Small tables with named rows and columns. After each table, cells are looked up by row and column.

Revage =
|  | Golelor | Bak | Posa | Bupakel | Deralu | Tubera | Tatimek | Kovil |
|---|---|---|---|---|---|---|---|---|
| Rut | 74468 | 39953 | 87769 | 90822 | 24254 | 99428 | 54495 | 58092 |
| Timu | 35774 | 81066 | 54033 | 93921 | 35229 | 78825 | 70413 | 55539 |
| Valef | 44245 | 76863 | 63386 | 93426 | 34808 | 81338 | 64896 | 53232 |
| Zap | 36530 | 83965 | 65721 | 95463 | 29249 | 60824 | 71353 | 57416 |
| Fegebet | 45340 | 72759 | 66109 | 91680 | 24427 | 64629 | 60132 | 62578 |

Tatimek of Fegebet = 60132
Bupakel of Timu = 93921
Tatimek of Timu = 70413
Kovil of Timu = 55539
Tatimek of Valef = 64896
Posa of Timu = 54033
Bak of Fegebet = 72759
Deralu of Rut = 24254
Golelor of Timu = 35774
Posa of Rut = 87769
Bak of Timu = 81066

Pimov
         Vol   Pip  Lunisal   Mas  Fiki  Zakot  Sunumo   Peb   Bul  Gomono
Sev     8.33  3.94     4.06  0.98  3.97   7.52    9.18  4.96  2.30    2.58
Riza    4.34  6.99     7.32  5.31  2.85   2.39    3.42  5.60  7.99    7.20
Mano    3.43  7.32     5.15  1.57  6.99   4.94    3.59  7.48  4.70    2.29
Pep     3.31  7.26     5.40  3.90  4.93   6.86    4.47  3.58  5.33    7.30
Rakap   6.09  7.31     5.39  4.15  4.11   4.92    6.26  5.61  3.40    2.78
Timezo  2.89  4.16     6.70  5.51  3.63   6.98    4.92  1.43  5.55    7.96

Rakap, Fiki: 4.11
Rakap, Gomono: 2.78
Riza, Lunisal: 7.32
Timezo, Sunumo: 4.92
Pep, Sunumo: 4.47
Riza, Sunumo: 3.42
Rakap, Lunisal: 5.39
Riza, Bul: 7.99
Mano, Sunumo: 3.59
Sev, Peb: 4.96
Pep, Vol: 3.31
Mano, Peb: 7.48

Table Bon
         Veger  Mazi  Mikugo  Momek
Femol       76    86     120     36
Zir        157   158     137    103
Sulu       167   173      66     88
Mufos      111   142     118    162
Turas      147   181     114     70
Pevesif    125   124      91     65
Fave       118    73      69    145
Kisekeg    213   105     108     87
Depen      209    61     184     14
Pil         73   163     177     67
Tev         60   131      68    178
Von        140   101      82     56

Momek of Depen: 14
Veger of Depen: 209
Mazi of Kisekeg: 105
Veger of Mufos: 111
Mikugo of Kisekeg: 108
Momek of Von: 56
Mikugo of Sulu: 66
Veger of Pil: 73
Momek of Femol: 36
Mikugo of Von: 82
Mazi of Mufos: 142
Momek of Turas: 70
Mikugo of Pevesif: 91
Mikugo of Mufos: 118
Mazi of Depen: 61
Veger of Turas: 147

Zupor:
,Vogo,Rotu
Sasonin,36.738,-3.052
Vosapa,54.084,-68.064
Pel,15.151,8.319
Gul,12.481,3.078
Gifuli,0.993,-63.472
Fenukuf,2.138,-41.764
Fuz,4.216,-26.335
Naf,41.280,-8.915
Tisalat,21.670,7.605
Fosinep,11.058,-10.408
Vef,21.364,-22.924
Tometu,2.562,-49.804

Fosinep, Rotu -> -10.408
Gul, Vogo -> 12.481
Gifuli, Rotu -> -63.472
Fuz, Rotu -> -26.335
Pel, Rotu -> 8.319
Naf, Rotu -> -8.915
Tometu, Vogo -> 2.562
Tometu, Rotu -> -49.804
Sasonin, Vogo -> 36.738
Fenukuf, Vogo -> 2.138

Table Vesosu
,Depoda,Zadi,Loneb,Mido
Radezug,1.605,-3.622,-3.255,-1.411
Zab,-2.168,-5.296,-6.629,-0.654
Vum,-2.497,-0.746,-0.107,-2.633
Zerav,-5.354,-1.153,-2.342,-2.239
Noduf,-2.540,-4.409,-4.848,-0.997
Biguko,-0.991,-5.343,-6.867,-0.593
Lige,5.697,-4.864,-3.057,-1.279
Vip,0.138,-0.568,1.197,-3.014
Gezezom,-4.794,0.090,0.519,-3.181
Masepu,2.919,-2.403,-1.024,-2.349
Misi,-4.908,-3.848,-5.397,-0.965
Bapuze,-2.199,1.389,2.507,-3.287

What is the Loneb of Bapuze in Vesosu? 2.507
What is the Zadi of Vip in Vesosu? -0.568
What is the Mido of Misi in Vesosu? -0.965
What is the Mido of Bapuze in Vesosu? -3.287
What is the Loneb of Zerav in Vesosu? -2.342
What is the Depoda of Biguko in Vesosu? -0.991
What is the Zadi of Lige in Vesosu? -4.864
What is the Depoda of Noduf in Vesosu? -2.540
Which row has the largest Mido? Biguko

Vak:
	Dako	Lis	Viboz	Rudak	Mavaser	Kemetad	Pomar	Tos	Pef
Kapade	104	147	126	159	117	149	124	171	106
Dutale	93	117	95	165	148	145	82	193	123
Lukedel	94	82	92	172	154	143	103	179	113
Dama	115	129	113	151	123	142	119	170	97
Kudog	123	132	127	149	120	141	124	176	93
Sel	60	54	98	164	126	150	105	157	108
Nikap	92	119	95	163	145	146	81	195	124
Toz	83	72	86	173	146	139	105	176	107
Lakep	98	143	108	167	121	148	125	172	115
Pab	94	117	91	169	134	145	130	178	118
Bagug	98	93	90	172	157	145	101	184	115
Vutim	92	137	101	168	127	146	113	183	124
Tiz	103	146	114	161	120	146	125	165	109

Viboz of Dutale = 95
Mavaser of Lukedel = 154
Mavaser of Bagug = 157
Dako of Tiz = 103
Rudak of Nikap = 163
Pef of Toz = 107
Viboz of Kudog = 127
Pomar of Bagug = 101
Rudak of Lukedel = 172
Dako of Toz = 83
Dako of Lukedel = 94
Mavaser of Pab = 134
Kemetad of Dutale = 145
Lis of Lakep = 143
Viboz of Lakep = 108
Mavaser of Tiz = 120
Dako of Sel = 60

Midites:
columns: Pep, Tugol, Gokede, Mek, Porasus, Digufe, Kamovu, Fet
Posope: [127, 114, 130, 167, 123, 121, 93, 131]
Konok: [126, 180, 90, 28, 140, 125, 153, 122]
Bina: [120, 138, 118, 125, 127, 142, 127, 142]
Pum: [98, 166, 99, 109, 132, 142, 133, 243]
Lon: [144, 141, 121, 96, 143, 116, 171, 127]
Pakaga: [130, 87, 140, 190, 161, 129, 119, 88]
Pef: [140, 95, 137, 232, 163, 120, 178, 120]

Lon, Tugol: 141
Bina, Gokede: 118
Pum, Fet: 243
Pef, Kamovu: 178
Pakaga, Porasus: 161
Pakaga, Tugol: 87
Konok, Tugol: 180
Posope, Tugol: 114
Pef, Gokede: 137
Pum, Kamovu: 133
Pakaga, Kamovu: 119
Posope, Pep: 127
Lon, Kamovu: 171
Konok, Gokede: 90
Posope, Mek: 167
Pef, Tugol: 95

Vab:
	Vupuvo	Vifariv	Zefu	Befitev	Zif	Mafog
Duv	-36	-33	-25	-30	2	-24
Laditu	74	-30	-43	-33	19	49
Segaluz	13	-48	-36	-26	55	23
Dogedas	-99	-38	42	-29	-50	-76

Laditu, Vifariv -> -30
Dogedas, Befitev -> -29
Duv, Zefu -> -25
Duv, Zif -> 2
Duv, Befitev -> -30
Dogedas, Vifariv -> -38
Laditu, Zefu -> -43
Dogedas, Mafog -> -76
Segaluz, Zif -> 55
Laditu, Zif -> 19
Segaluz, Zefu -> -36
Dogedas, Vupuvo -> -99
Segaluz, Vupuvo -> 13
Laditu, Mafog -> 49
Segaluz, Befitev -> -26
Row with the largest Mafog: Laditu

Table Nukize
	Non	Zaso	Gud	Fut	Monuven	Fadu	Zolonur
Votuna	502	349	335	794	395	626	288
Gozov	368	330	698	707	571	541	585
Duv	377	449	444	848	373	565	321
Bis	439	692	654	517	461	635	668
Ruzana	227	573	757	403	261	548	419
Bisubop	159	440	410	485	423	475	84
Medas	462	633	500	670	253	715	394
Fedopo	256	787	548	463	536	364	592
Mon	433	786	285	551	293	573	317
Bera	179	526	564	521	228	501	182
Fon	372	472	646	799	394	583	513
Melud	322	711	670	455	285	637	472
Daf	422	429	655	713	592	557	649

Non of Fon is 372
Gud of Melud is 670
Monuven of Bisubop is 423
Zaso of Melud is 711
Gud of Duv is 444
Monuven of Melud is 285
Zolonur of Fon is 513
Zaso of Fedopo is 787
Zolonur of Duv is 321
Fut of Mon is 551
Monuven of Gozov is 571
Zolonur of Bisubop is 84
Non of Duv is 377
Monuven of Fon is 394
Gud of Bis is 654
Fut of Duv is 848
Zaso of Daf is 429
Fadu of Gozov is 541
Which row has the largest Fut? Duv

Table Koripo
	Dusiru	Pite	Bab	Fut	Pivas
Teti	-8.2	4.9	7.3	-3.6	1.3
Bakod	-8.6	-6.0	7.0	-0.5	1.6
Teb	-2.0	6.0	-3.8	-3.4	-9.8
Mabom	2.6	4.6	4.2	0.1	9.8
Vek	3.9	-7.2	1.3	3.8	9.2
Gepidit	-4.6	-2.0	7.8	0.0	8.3

Gepidit, Pivas -> 8.3
Teti, Bab -> 7.3
Bakod, Pite -> -6.0
Teti, Pivas -> 1.3
Teti, Fut -> -3.6
Gepidit, Fut -> 0.0
Vek, Pivas -> 9.2
Which row has the largest Fut? Vek

Table Zosoli
	Gamabi	Ror	Lolag	Guz	Vuvo	Tazopad	Rebu	Zemik	Lakof	Vivunek
Liko	87	83	132	116	67	146	72	88	31	104
Fet	176	113	115	105	47	36	71	147	76	92
Soseraz	28	53	40	20	101	133	86	26	27	99
Zug	77	142	158	164	62	171	192	43	173	140
Pazat	79	126	178	180	131	123	110	121	133	96
Vakazod	138	53	21	78	24	95	190	39	120	81
Dogo	50	81	134	29	154	151	182	194	87	91
Beg	113	24	56	67	27	149	53	73	66	169
Nipaz	118	139	125	175	96	143	81	27	183	40
Baz	146	55	164	23	195	150	59	103	187	138
Pifos	90	175	123	149	55	50	66	95	186	82

What is the Ror of Nipaz in Zosoli?
139
What is the Vivunek of Nipaz in Zosoli?
40
What is the Gamabi of Pifos in Zosoli?
90
What is the Lakof of Nipaz in Zosoli?
183
What is the Vivunek of Fet in Zosoli?
92
What is the Guz of Liko in Zosoli?
116
What is the Lakof of Pifos in Zosoli?
186
What is the Zemik of Soseraz in Zosoli?
26
Row with the largest Zemik: Dogo

Goguza:
,Vip,Zeku
Kot,156,151
Fososir,98,111
Dazu,88,42
Golus,138,162
Vorul,94,56
Gufud,156,156
Rulazep,131,120
Puf,87,89
Vitiro,127,134
Zutu,102,109
Bovuner,153,181
Bigitev,92,97
Gol,151,218

What is the Vip of Golus in Goguza?
138
What is the Zeku of Gufud in Goguza?
156
What is the Zeku of Dazu in Goguza?
42
What is the Zeku of Fososir in Goguza?
111
What is the Zeku of Bigitev in Goguza?
97
What is the Vip of Zutu in Goguza?
102
What is the Vip of Dazu in Goguza?
88
What is the Vip of Gol in Goguza?
151
What is the Vip of Fososir in Goguza?
98
What is the Vip of Rulazep in Goguza?
131
What is the Vip of Vitiro in Goguza?
127
What is the Zeku of Rulazep in Goguza?
120
What is the Zeku of Gol in Goguza?
218
What is the Vip of Kot in Goguza?
156
What is the Zeku of Zutu in Goguza?
109
What is the Zeku of Golus in Goguza?
162
Row with the largest Zeku: Gol

